What is the hidden score of each row? Scores go from 0 to 30, and 15 is about the middle. The score is a weighted sum of the row's numbers plus the product of two more (or one squared), each taken from its middle value.
 42 -65 -15  48  10 -27  39   7 -11 -44  -6 -15  11  45 -56  -9  49   7  10  -5  49 -18  -8 -13: 14
 41 -60  34 -35  59  25   3 -50  28   8 -28 -13 -25  33 -10   8  13  12 -12  31  14   3  25 -63: 19
-110   73  -14   -2  -37 -108 -109  105  -75  -13   -1   49   70 -116   61   35  -94   36   91    2  -29   19  -24   21: 14
-15  12   4   3  -8  22  -6 -13  15  23 -19   5   3 -10  19   4  -7  -6 -14   1 -12  -1  -9   1: 16
 42 -36  15  -8  19  27  19  -7  -6  30 -17   3   7  12 -22 -34  17  19  -2  25  14  27 -20 -68: 5
  5 -38  34 -36  51  61 -11 -62  56  41 -14  -1 -62  37   0   7  -8  18 -36  20  -4   2  32 -45: 7
-38  29  30 -41   4  -1 -49  13 -14  28 -28  10   8 -37  41 -15 -40  19  33  36 -19  17  -5  -9: 16
 51 -49 -43  48  -1 -11  66 -13   2 -41   8  -9  14  45 -47 -35  54   3 -24  -9  30   2   5   5: 15
 22 -19 -16   5   4  10  16 -34  35 -27  22  -6 -44  27 -13  23   2  -9 -29 -11  28 -19  35  25: 12
-11   1  28 -37  22  50 -23 -45  52  47   8  -8 -66  -1  31  27 -20 -21 -31  10 -22  11  35  13: 13
 27 -21  16  -3  27  15  13 -28  35 -18  14 -27 -21  38 -39 -26  17  -9 -10   5  12 -29  16  22: 14
-23  25  16  -3  -7  -6 -17  41 -55  19 -31   0  38 -43  22 -10 -29   4  41  25   0  31 -25 -10: 17
 39  -2  17   6  11  12  29 -11  13 -13  -7  -8   9  34 -30 -29  21 -24 -31   8  10   0   7  10: 17
-36  26 -11 -25  -1   1 -36  -3  11  -1   2  -2 -15 -28  30  33 -23   9   2 -13 -25   0   1  22: 14
 31 -22 -40  44  15 -18  25  -1   8 -55   8  13   9  41 -53  22  33  -5 -26 -11  62  -7  11  12: 9
 -5  11  45  -2  -7 -19   1  44 -37  -1 -30  -1  20 -23   2 -36 -22   4  57   4   8 -22 -24  21: 17
  0 -26   1 -34  37   1 -54 -17  22 -14  17   3 -32  -8  -6   8 -29  19  40  11 -12 -37  17  22: 10
 65 -43  -4  34   7   2  37 -32  18 -37   1 -28  -1  65 -64 -23  42 -14 -23  -5  52 -22  -3   2: 13
-19  11  -7 -10   4  11 -15  -8  26  -3  14   2  -9   2  -1  22  -5  19   7  -4  -1  -5  16  14: 10
 18  -8  -9  12 -15 -13  23  13 -12 -15  13 -11  16  13 -35 -35  11   4  26   1  22 -19 -18   1: 13
-47  17 -16  33 -32 -33 -48  47  -9 -54  34  16  21 -30 -10  16 -11  18  34 -17   0 -13 -10  22: 13
-40  26 -30  24 -27  29  21   1 -54  74  -1  39  -3 -37  50  21  12   1   9 -34 -90  27 -28 -66: 24
  3 -55  34 -59  74  56 -30 -43  51  15  -7 -22 -46  34 -18  13   4  20 -34  30   7   3  36 -64: 10
 -7  23  16  14 -19 -28   7  50 -46   5 -24  -1  51 -25   2 -36   0  15  33  14  16  13 -36 -15: 15
 69 -61 -20  39  17 -18  44   6 -20 -37 -18  -1  40  51 -68 -30  69   8  -2  12  64   8  -8 -46: 16
 11 -23  25 -13  22  -5   8  10 -17  11 -22   1  23   7  -1  -5   0  22  12  38   0  15 -19 -54: 19
  6 -13 -10  21   4 -12   5   9 -12 -28  12   0  14   8 -29 -15  15   0  27  -1  23  -1   3   2: 12
-27  22 -16 -18  -7   8 -25   9  20 -25   7  -2 -23 -21  20  32 -17 -10 -11 -11 -13 -10  21  29: 22
-13  39  40 -20  -7  13 -32   5   2  28   6 -25 -20 -30  35 -24 -36  -2  39  19 -30 -16  -8  46: 20
 -7  20 -12   2 -19 -23   2  37 -31  14 -12   2  18 -26  24 -14  -9   8  39   6 -21   6 -28  13: 17
 -9  -9  23 -37  28  28 -35 -25  21   3   0 -17 -32  -2   5   1 -32   3  33  17 -17 -28  14  19: 6
-37  37  15 -23  15  -4 -63  -2  16  14  12   2 -36 -29  33  31 -43   6   4   1 -18 -18  10  27: 1
  3  -2 -14  13  -5   3  17   8  -9  -5  -2  -2  11  -8  -9   8   2 -12   1  -4 -13  -4  -9  19: 15
-37  21  -5  20 -36 -63 -15  69 -61  -2 -23  23  53 -45  24   2 -17  22  50  -1   6   8 -34  13: 15
 -1   2  14   0   6  -4  -7   7  -5  -4 -14  -4  23  -6   3  -9   3  -9 -10  15  12   1 -34 -20: 15
 -7   3 -21  22  -4 -31   0  14  -6 -38  -2   3  17   1 -21  11   4   6  22   2  15 -16   4   8: 9
 42 -27 -36  42 -18 -21  29  12 -32 -37  -2   8  30  15 -42  -6  35   3  13  -8  59   3  -9 -12: 18
  5 -11   7  -9  10  16   5  -8  -7  17 -20   6   8   4  -6  -9   7   6  -1  20   1  14   4 -29: 16
-22  31 -73  36 -62 -45   5  32  -9 -68  39  26   4 -13 -15  25   8 -14 -11 -71   8  -5   7  70: 11
 17 -22  10  43 -22  15  37 -12   9 -20  11 -10  18  39 -36 -30  25  -1 -18  -6  31 -13 -11   5: 12
 -7  -9 -84  68 -43  12  87   4 -83  54   8  35  42 -14  13 -35  17  -4   9 -27 -88  42 -27 -70: 14
 27 -15  17   7   1  -9  20  12 -16  -8 -19 -10  22  15 -23 -41   1  -1  21   3   7  -7 -12  -3: 14
 40 -24 -30  12  13   0  14 -31  35 -39  26 -10 -27  36 -29  20  30  -8 -42 -13  22  -6  30  16: 15
 85 -77 -21  43  13 -10  60 -11  -7 -38  -9  -6  42  66 -83 -23  72  18 -13  17  69  19  -7 -57: 15
-17   9 -37  24 -14 -30 -23  22  -9 -35  14  25  32  -7  -3  21   3   1  18 -15  31   5  11   0: 15
-29  58   5  25 -56 -43  29  76 -59   4 -48  -7  78 -32  -3 -19  -7  -5   9  -8  15  26 -64 -11: 21
 10 -21   9  -1  21   8 -15  -9  21 -27   3  -7 -15  28 -17 -15   0  10   8  -3  10 -23 -12  11: 8
 18 -10 -30  42 -36 -47  48  45 -57 -25 -24   3  48   2 -26 -14  27  10  24  -3  20  15 -22  -4: 10
 -4  27  51 -13   3  -3 -17  10   1  14 -14 -17 -11 -19  19 -14 -27  -4  31   8 -19 -14   3  45: 16
 31 -24 -74  32   1  -9  37 -23  18 -45  26  -1   3  42 -39  32  34 -16 -50 -12  46 -16  22  12: 6
-18  30  22 -18 -21  35  -3  -8  22  39  -4  -5 -19 -20  40  17 -13 -13 -24   3 -26   0   9  11: 21
-13  -3 -41  21   2  -1  17 -35 -24  32  11  28 -12  -7  14  36  31 -33 -20 -57 -68   3   0 -27: 29
-18  16  -6 -31  -6 -20 -33  12  -7  15   6   1   1 -19  22  12 -19  10   3 -12 -15  -8  -6  10: 17
 29 -21 -34  30  -6 -29  28   8 -19 -30   5  -7  18  16 -24   6  38  11   4 -12  21   3 -11   9: 17
-35  61  42 -58 -28  48 -23 -16  17  64  13 -12 -51 -47  82  -1 -56 -27  10  -2 -86 -17   5  88: 12
 36 -40  -9   1  31   6  47 -12 -42  17 -33  10  25  21 -24 -23  22  -4   1  21  11  30  -3 -62: 11
  1  36  12   8 -14  12  40   5   8  10  -4   1   2 -14  24  -2   2 -31 -30 -20  10  16  10   6: 15
  9   7  22 -17   7  20  -5 -18  29  20   2  -6 -27   3  19  12 -10  -5  -8  -9   0 -27  12  31: 10
  8  -1   0  13  10 -11   6  -6   9  -9   9   4  -1   4 -16  -4  14  -8 -10 -11  15  -6  -5  19: 11
 54 -43 -10  17   7   8  39 -12 -12   4 -15  12   1  37 -35 -12  55   1  -9   0  41  31   3 -37: 17
  5 -19 -40  38 -13 -30  11  19 -15 -56  17 -15  36  11 -33  -8  22   8   4 -15  41  -5 -15   5: 12
  47  -87   11  -12   65   27    3  -40   12  -15   -8   -6  -14   57  -54  -10   38   42  -15   50   48   15   14 -104: 18
-18  19  19   1  -7 -15 -18  25 -40  18 -16   8  28 -30  19   4 -16   5   6  15 -13  16  -8  -5: 19
-50  28   6   4 -40  26 -21  18  -9   9  27  11  -6 -28  28 -18 -36   3  37 -13 -34 -22 -24  26: 21
 16   2  18  29 -22 -37  33  30 -38 -15 -30   3  66   8 -26 -35  21 -11  10  -7  40  12 -22 -15: 17
 -2   3  -8  13 -13 -20  22  18 -28 -11 -12  10  20  -5  -7  -1  -2   5  19   4   9   1  -8   6: 12
-15 -25 -46  30 -16 -36  -3  29 -16 -45  26  20  22   3 -36  26   6  10  25 -26  41  -5 -12  -5: 13
 49 -32 -28  38  -4  -2  46 -10  26 -47  22 -17  13  52 -60  -6  45   3 -39  -2  55 -28  -2  16: 12
-14  -3  16 -21  13  18 -11 -10   8  18 -12 -10   0  -4  15   3  -3  10  -9   2   5  11   6 -11: 14
 23 -38  30  -1  29  28   4 -21  17   1 -21  -9  -9  30 -12 -20  26  13 -13  12  35  17   9 -54: 11
-30  45  41 -30  -8   3 -29  -2   2  43 -15 -11 -17 -36  43   7 -31   0   8  -6 -31   1  -4  21: 16
 25  -8 -35   7   2  28  54 -48   0  40   0  22 -42  15 -15  30  62 -26 -31 -87 -45 -12   5 -23: 5
 39 -72  -1  34   6 -18  33  15 -33 -19 -21  -8  44  44 -66 -16  44  17  11  20  49  18 -32 -75: 21
 -5   0 -18  25  -2 -52 -30  30 -24 -45   0  17  32 -21  -6  32   0  11  22 -10  20  -4   2   5: 14
 45 -35  -3  21   4  -6  40  -3   2 -39  -1 -20  10  37 -38 -25  48  -4  -8  -1  25 -20 -18   6: 18
 17 -20 -44  12  -5 -25 -12  -6   2 -42  11   8  -3  16 -24   7   9 -13 -16  -8  21  -8  18   2: 13
 10 -41  43 -53  63  26  -5 -42  23  54 -41  -9  -6  19  20  -2  -5  13 -24  62  17  15  31 -61: 16
 -1   3  24 -45  36  41 -30 -57  64  -7  19 -14 -71   8  14  20 -18   1 -22 -10 -17 -29  28  39: 10
  46  -29  -68   34   13   91   69  -66   56   21   17  -19  -66   70  -31   17   49  -52 -106  -63  -40  -11   26  -16: 9
  0 -22  21  -9  31  -6  -3   4 -14  24 -22   1  33   1   0 -13  -4  25  21  33   9  10  -9 -41: 21
 13 -29  14  26  15 -45  16  26 -48  -9 -29   3  42  16 -20 -21  26  18  23  32  42   9 -35 -53: 17
-19  15 -42  27 -25 -34  -8  14  -7 -33  28  13   5 -12  10  25  -7 -10  -4 -32   7  -6   8  34: 15
-18 -12 -66  39 -12 -36  -1  -2   0 -62  25  37  -1  -6  -7  62  24   7 -18 -17  57  30  32  -7: 20
 26 -47  16  -9  47  26   4 -28  24  12 -11 -16  -1  32 -23   7  11  15 -33  19  26   5  17 -52: 11
-36  38  -9  17 -35 -31 -45  38 -20 -14  12  20  28 -29  24   2 -23   6  29   4  -1   3  -7  14: 17
 -8  17   5  -5  -4 -16  -9   9  -5   9   8   4  -4 -16  10 -15   1  -1  12   3 -13   0 -17  20: 16
  3  -7 -60  10 -17 -47 -26  13  18 -84  23  20 -13  11 -33  51  16 -13 -27 -33  55   9  35  31: 14
-52  56   9 -14 -40   0 -21  15 -16  23  11  -1  -7 -52  52  -5 -39  14  34 -11 -43   7 -15  36: 16
-53  55 -64  38 -50 -42 -17  32 -20 -35  36  15   0 -47  37  45 -28  12  12 -32 -27  21  13  42: 10
-77  69  13 -19 -37 -35 -67  47 -49  22 -10  27  15 -85  66  37 -45  13  58 -11 -41  25 -15  28: 20
-56  39  10 -31  -5 -10 -38  20 -17   6  -4  35   4 -46  47  31 -33  15  39   2 -17  12   4  17: 16
-51  83  61 -79  -1  38 -52  -4  31  55 -20  -7 -49 -59  98  26 -75 -21 -13  -3 -63   6   9  35: 17
-40  33   2   7 -21 -27 -35  27 -31   8 -19   9  32 -47  32  -5 -20   3  37  -2 -34   5 -15  16: 21
-26  25   9 -15 -14 -39 -38  35 -36   2   7   3  20 -26  21   4  -8   4  48  -6 -10  -4 -15  11: 22
 23 -22 -15  -3  19  25  23 -45  44  -3  12 -15 -34  35 -21  -4  23 -14 -45  14  -1 -12  26 -11: 13
  0   6   7   9   0 -16   4  17 -12  19 -11  -6  32  -6  -7 -11  -1   7   2  11  15   3   1 -16: 24
 10  10  11 -44  15  34 -17 -36  31  16  15 -20 -49   0  30   9 -28 -18 -18   9 -29 -17  29  48: 12
 -2  11  14 -24   0  -4 -15  -7  17   0   3 -21 -21   6  20  10 -14  -6   1   0   0 -19   2  26: 12
-26  45 -16  -5 -26  15 -20   3   3   8   5  23 -18 -28  32  -4 -18   9   8 -13 -59  24   2  28: 18
 47 -44 -48  31  13  42  80 -51  -5  34   5  17 -28  42 -14  -5  57 -18 -31 -32 -29  27   8 -50: 19
 30 -17  10  -1  20  32  25 -26  31  -9  13 -23  -8  30 -16   4  24  -9 -44   8  -1  -7  18  -5: 15
  9 -29 -53  69 -13 -83   4  47 -24 -88  25   1  74  13 -52  26  21   0  19 -18  55 -12 -14   0: 14
-36  22  -5 -38   0  -4 -39   2  20   5   8  -6  -4 -33  33  26 -36 -10  -2 -12 -28   3  -7  25: 14
-44  32  27 -28   6  10 -68  -4  29  20  16 -14 -32 -23  22   3 -47  26  32   0 -32 -26   0  38: 12
 23 -12  24   1   3  17  33 -20  36  -2   8  -7  -7  32 -19 -10  18 -30 -47 -11  14  -9  11  17: 13
 36 -24 -19  21   8  12  44 -27  21 -41  15 -14  -7  37 -36 -14  24 -18 -21  -2  18 -22   6  16: 9
-39  17 -51  33 -49 -82 -43  67 -74 -51  11  56  42 -59   4  35  -2  21  42 -23  36  42  -8   5: 18
  5 -15  26 -30  19  15   8 -15 -29  58 -29  17  -1  -5   9   0   6  10  10  33 -12  51 -12 -55: 19
 -1   5 -31  24 -20 -29   8  22 -15 -23  13  -2  21   5  -1  -1   7   5  14 -29   5  17 -19   6: 17
-11  33  40 -49   8  33 -28 -19  40  45   7   3 -32 -27  43   7 -39 -11 -10  11 -42  -9   4  12: 9
-18   7 -15   5   0  -2 -16  -8   3 -22  25   4 -32  -9   4  31   1   0 -14 -23  -6 -11  18   7: 13
 -3   2   0  17 -13  -3   3  13  -1 -23   2  -1  -1  17 -33 -39   6  13   8   0  17 -18 -19   6: 8
-47   8 -21  36  -7  -5   6  17 -65  61  -4  34  15 -37  43   5   4  16  38 -27 -82  34 -31 -64: 25
-31  10 -34   8  -2 -65 -45  32 -17 -40  20  37  18 -46  15  56 -11  14  33 -19   0  16   9   9: 16
-29  19   6 -18  -1   4 -24  -4  15   5   7   1 -23 -25  39  20 -27 -14  -5 -12 -18   5  31  27: 13
 14 -20  11  19  13 -10  18  22 -29 -12 -18  -1  39  10  -9 -14  20  22  14  13  22   2 -14 -31: 16
-26 -12  61 -49  37  26 -32 -23  -2  55 -26   5 -29 -24  30  13 -36  18  21  42 -13  25  -4 -31: 25
-10 -19  41 -24  32  -3 -16  12 -15   2 -35   4  16  -8   2  12 -12  13   7  29  26  -3  -8 -42: 26
 -9  33  59 -29 -11  31 -25 -18  32  16  14 -44 -28   9  11 -55 -21 -11  17  19   5 -30  -3  52: 16
  6  -5 -17   6   5  11  30 -19 -23  34  -3  18  -3   3   3  20  28 -24  -2 -59 -42   5  -1 -37: 21
 42 -54  15  -9  40  16  40 -25  41 -11  -8 -22  -9  54 -50   4  38  16 -34  28  34   1  19 -43: 9
 -6  12  11 -14  -2  21  -1  -9  15  14  -4   0 -10   8  14  -7 -13 -21 -17 -12  -8   6   9  12: 12
 75 -53  -8  -4  43  48  41 -72  65   5   9 -19 -51  81 -35  11  26 -23 -72 -17  17   8  44 -29: 15
 72 -60 -20  27  -1 -13  62   0 -15 -47 -17  -4  41  49 -74 -18  57  -7 -17   7  65  -8 -10 -47: 29
-14   8  23 -33  21  17 -27  -2  -8  43 -25  17  -9 -29  39   4 -35   5  16  24 -28  26  -3 -31: 17
-18   1  11  -5   8 -23 -26   0 -13 -17  12  -5   1  -8 -12  -6 -16  17  33   5 -12 -18 -17  15: 15
 -5 -11 -28  31   5   6  23 -15 -20  22   7  11   4   9 -20  10  31  -4  -2 -42 -33   7 -12 -53: 19
-17  18  23  -4  -4 -21 -12  16  -8  20  -2 -14  11 -13  12 -26  -9  -1  11  11  -3 -21  -8  37: 28
-12  -4  20  -6   2   0  -6   8 -17  22 -19  -1   9 -14  16  -9 -18   9   5  24  -9  16   3 -29: 16
 36 -28 -16   6  13   3  32 -19  22 -28  10 -19 -22  33 -26  -4  31   0 -33  -4  28 -15  10  14: 13
 -4  23  24   0 -24 -15   5  32 -11  17 -22  -1  16 -16   7 -18  -5  -2   4  18   3  -8 -28  -7: 15
  1  -6 -61  36 -21 -44  20  49 -38 -44   0  13  50  -2 -11  17  16   5  13  -6  18  10  -2   2: 1
  6   6  21 -25  25  25   6 -43  48  11  -3 -21 -38  21  18  15  -7 -24 -43  -5   4  -7  32   8: 14
 -8  22  31 -57  21  71 -26 -66  78  53  18 -13 -95  -3  39  28 -38 -21 -50   3 -45   0  44  23: 12
 25 -15 -68  91 -37 -45  90  29 -74  -7 -13  18  79  24 -50 -18  63 -19  10 -56  -9  15 -46 -54: 23
 -4  32 -21  -6  -7   1   6   4   9  -5  12   3   3 -23  33  19 -19 -13  -9 -12 -40   3   7  34: 18
 12  -3   2  -3  12  27   2 -35  50 -17  30 -21 -37  22  -4  -4  -5 -12 -49 -26  -4 -17  14  23: 7
-36  62  14 -62   2  45 -45 -22  45  46  29  -6 -55 -41  73  27 -51 -19 -15 -16 -57 -16  32  53: 21
  1  16  32 -22   6  19  -6 -11  27  15  -5 -20 -15   0  13   6 -10 -23 -13   5  -7   3  17  15: 12
 25   3   5  21 -15  -3  46  11 -12  -3 -12  -7  37  17 -11  -5   9  -4 -13   3  27   9  -8 -16: 12
-40  17  23   6 -18 -47 -27  52 -59  13  -6  18  42 -46  27 -21 -20  23  71  14 -10  -5 -34  -5: 18
 -8   7 -32   1  -5 -48 -22  33 -16 -34  -1   4  11 -14  -1  32   4   2   7 -17  14   2   1  11: 13
 36   5  50  -6   1  11  34  -8  19   4 -14 -31  10  21 -15 -21  15 -45 -24  -8  23  -7   7  34: 15
  15    7  -65    6    4   71   75  -66   10   69   16    3  -48   -3   34   15   -6  -48  -63  -43 -104   22   34   -9: 16
 -1  20  29 -24  26  22  -7 -19  24  48  -5   5 -24 -21  40  17 -24  -8 -13   4 -24   7  12  11: 14
 31 -15  47 -18  20 -13  -7   2  -4  -7 -10 -37   9   9 -23 -25 -13   0  38   1   7 -46  -7  31: 19
 -6  27  18  12 -32 -10   0  37 -29  18 -22   2  18 -27  23 -17  -5 -19  15  12   1  29 -28   3: 24
 59 -53   6  48  -7 -34  64  23 -24 -57 -20  -6  55  58 -74 -41  55  -4   0  12  67 -17  -6 -23: 11
-27   5 -41  16  -5 -34 -31  25 -12 -42  13  28   6 -26  12  54 -10  15  13 -20  -8  16  15  -4: 17
-26  15   2  -9 -13 -26  -7  37 -48  26 -25   5  30 -30  22  -8 -22   7  30  19  -6  23 -25 -21: 14
 -4  -6  23 -24  12   5  -2   1 -14  45 -30  23  18 -15  22 -11 -13  18   1  40 -13  33  -7 -52: 19
 27 -35   0 -27  32  40   5 -44  44   6   9  -8 -28  36   1  14  11 -13 -31  13  -2  -7  32 -15: 8
-44  25  44 -44   5  32 -50  -5  16  37  -9   8 -29 -35  46  21 -45   9  -2  26 -35  27   0   8: 24
-10   7  -6 -17  -5 -14 -17  12 -11  -5  15   8  -4  -9   9  14 -10   7  21  -2  -3   2 -12  10: 14
-14  12  -3  21 -13   4  -7   9   7 -13  25   4   1  -5  -2 -12  -2   2   3  -6 -13  -9   5  15: 14
 15 -20   2 -14  34  22  -5 -35  25  11 -11  -9 -21  17   4  14 -10   5 -17  14 -14   7  22 -20: 13
-23  44  35 -10 -43 -20  -6  59 -40   4 -22  -1  51 -33  27 -18 -13  10  33  23  14   8 -38  12: 23
 45 -55   9 -12  43  26  24 -36  13  -3  -1  -1 -13  44 -39  -5  22   5 -34  38  36  -1  15 -46: 17
-55  47 -31 -20 -22 -36 -59  40 -28   4  -7  30  15 -62  46  43 -54  -3  30  -3 -30  13  -6  37: 14
 34 -12 -35   7  -4  13  24 -29  41 -40  24  -9 -27  31 -16  19  20  -7 -44 -23  18 -15  35  17: 12
 -6  20   8 -29 -18  51   1 -46  61  25  -7 -11 -42   5  23  22 -14 -32 -59  -7 -21  -8  31  23: 19
 -5  16  -6   6 -30  10   5   1  -3  -2  17  -5 -18  -8  14 -11   3  -1  17  -3  -8  -7  -5  30: 17
 -8  13   4 -15 -13  35  -2 -39  53 -10  26 -11 -43  13   0   8  -7 -12 -27 -23 -10 -21  19  28: 13
-16  30  29 -46  11  43 -24 -27  38  43   2 -10 -35 -10  30  24 -32 -25 -16  -5 -30 -14  16  22: 13
 15 -59  18  -8  38  29   9 -16   3 -13 -23 -14   3  36 -22 -32  25  12 -17  53  32  -5   7 -57: 23
-59  34 -28  -5   3 -43 -63  41 -20 -28   2   1  32 -52  28  44 -52   7  11  14 -14   1   2  27: 12
  6 -11   7 -13  27  27  -3 -30  28   1  -8 -17 -10  12   3  -1   2 -16 -19  12   4   7  26  -8: 10
 38  -2  36  10 -24   4  36 -12   6  -3 -10 -53  -1  43 -32 -61  24 -28  -1   0  31 -39  -8  42: 8
-34  68  59 -17 -29  26 -22  10  15  34   4 -18 -29 -21  36 -10 -36  -4   7  17 -11   5 -10  45: 14
 32 -26  17 -13  23  28  12 -24  18  -9 -16   6 -15  31 -34  -3  18  -5 -20  34   3  15  19 -45: 29
-18  14 -30  -1  -2 -26 -26  -4  20 -27  35  24 -16 -15  15  57 -20 -10 -19 -31   6   7  34  26: 14
  6   5 -37  15  -5  -1  -5 -17  11 -25  21  12 -17   7  -4  11  -2 -11 -12  -9   7  -1  18  26: 14
 -8  28  16  -2  -2 -13  -6  20 -19  15  -7   3  28 -33  18 -17  -9  -4   7   2 -15  10  -2  -6: 23
-27  32  29  -3 -15 -21 -19  37 -41  38 -32  -3  25 -40  40  -2 -18   3  35  25 -21  23 -28  -9: 20
 17 -12 -26  -1  24  23 -10 -45  60 -19  32 -17 -54  35 -18  17   6 -14 -32 -10   6 -34  38  18: 12
-74  44  -8  -9   0 -72 -82  84 -50   2 -11   9  60 -91  42  39 -81  35  79   2 -29   0 -37  26: 16
  0 -15  22   3   0 -30   4  28 -48  15 -41  21  57 -20  -4 -15 -14  39  34  41  15  23 -25 -44: 19
 32 -38  -1   0  15  20  -3 -26  25 -33  19 -26 -17  32 -43  -6  23   6 -15  -8  15 -33  19  13: 12
 35 -46  26 -22  27  28  24 -39  24  17 -24  -7 -11  33  -4   0   9  13 -28  42  15  24  12 -43: 15
 37  -3  50 -19  25  16   3 -25  51 -24   0 -44 -41  43 -24 -25   4 -23 -12 -11   2 -55  27  40: 12
-22  23  33 -25  -4  30 -10 -14  42  31  13 -12 -36   3  22 -13 -26  -9 -28   3 -14 -24   6  16: 5
 37 -53  26 -26  34  -2   5 -10  12  -7 -22  -6  -1  32 -38 -20  34  41  -2  39  56   1   3 -62: 11
-59  58  51 -61  -1   3 -84  19  -1  35  -6   0 -31 -71  77  11 -79   9  47  16 -61   4  -6  35: 16
  1 -12  14 -19  14  13   9  -9  -2  23 -17   9  -3  -1  12   7 -10   3 -10  17   0  16   6 -15: 16
-43  45  43 -55   6  16 -52  -3  12  65 -12   7 -26 -50  55  26 -55   8   7  23 -44  12  14  -2: 14
 63 -53 -18  25   9 -12  52  -9   2 -20  -4   2  26  49 -54 -28  58  -4 -30   5  52   2  14 -30: 17
  5  -3 -15  -3  -2  71  42 -48  12  52   8  13 -56  19   1  -6  55 -15 -31 -37 -53  11   5 -25: 21
  4  22   4  -2 -18  -2  -6  16  -8  -3 -14 -11  11 -10  11 -34  -4  -5  35   3 -11 -21  -7  18: 16
 -9  -2 -10  23 -31  -3   6   4  -1  -7  15   0 -10   6 -27 -33  -1   2  13   6   1  -8 -17  10: 16
  4  -5   7   8   8   1  -8 -12  21 -22  14  -3 -10   9  -7   3   8 -10   6 -11   8 -18   2  19: 14
-13  44   7  -5 -14  32   6  -1  11  36  -4 -20  -2 -16  16  -2 -16 -35 -33  -7  -4  10   1  16: 15
-28  15 -31  24 -23 -22 -26  24  15 -39  28   8   3 -10   3   6  -5   3  20  -9  15  -8  10  24: 11
-37  27  24 -39  -6  31 -49  -7  16  42 -11  -3 -31 -25  47   1 -39   1   2   1 -43   9   4   9: 13
-55  36  54 -52  20   0 -82  13  -6   9   8 -17 -27 -50  41 -13 -52  31  84  13 -42 -46  -7  41: 14
-27  20 -83  20 -38 -42 -13  29  -3 -43  22  37   5 -40  30  50   0 -16 -15 -44  -3  11  24  45: 16
 -7  -1  15 -12   9  19 -31 -17  34 -27  38 -12 -33  12  -6  12  -9   6   6  -5   3 -15   4  21: 12
-21   5  -1  33 -14 -67  10  54 -59 -15  -8   6  59 -14 -14 -12  17  21  52  12  26  11 -59  -2: 17
-56  63  16 -33 -27  -3 -26  31 -35  39  -5  -1 -11 -60  61 -34 -54   1  56  -9 -64  -4 -22  55: 16
-24  37   7  22 -26 -48 -19  67 -66  -9  -6  23  49 -59  32 -27 -35   8  61  15 -26   9 -36  23: 19
  1  13  15 -18  17   5  -1 -10  14  13  -1  -8 -15  -5  26   8 -17 -20 -25  14  -4   3  -1   5: 16
-15  17  -4  23 -50 -39  -6  45 -64 -19 -18   6  48 -23 -11 -44   3  29  57  11   3  17 -41  -9: 19
 54 -49 -40  43  37  58  76 -80  44   4  22  -4 -53  77 -48  24  63 -51 -86 -47 -24 -13  32 -42: 15
 -1   2   9  39 -11 -27  -8  20 -14 -25  -5 -21  18  -1 -21 -33  10  28  38   3  16 -10 -42   6: 10
 49  -4  12  10  -1  28  32 -20  35  -2   6 -22  -6  35 -35 -12  31 -44 -55  -6  35  -9  19  21: 14
 36 -25 -11  38 -20 -23  59  25 -39 -26 -12   1  58  22 -54 -31  46  -5 -12  13  53  10 -40 -31: 24
 10 -13   6  -2   3 -23  11  21 -23  -4 -10   3  26  -5  -7   0   8  -4  20  17  20   6 -23 -25: 21
-16  29 -68  36 -44 -72 -24  35 -26 -79  15  45  21 -22 -24  64  21  -4   9 -49  37   1  19  28: 19
  8   3   4 -39  19  41  -4 -55  53  30  11 -16 -48  12   1  13  -1 -10 -49  -7 -19 -15  29   4: 15
-45  60  20 -37 -40 -13 -45  42 -42  44 -10   2  -2 -65  67 -23 -68  19  79  16 -52   0 -35  54: 15
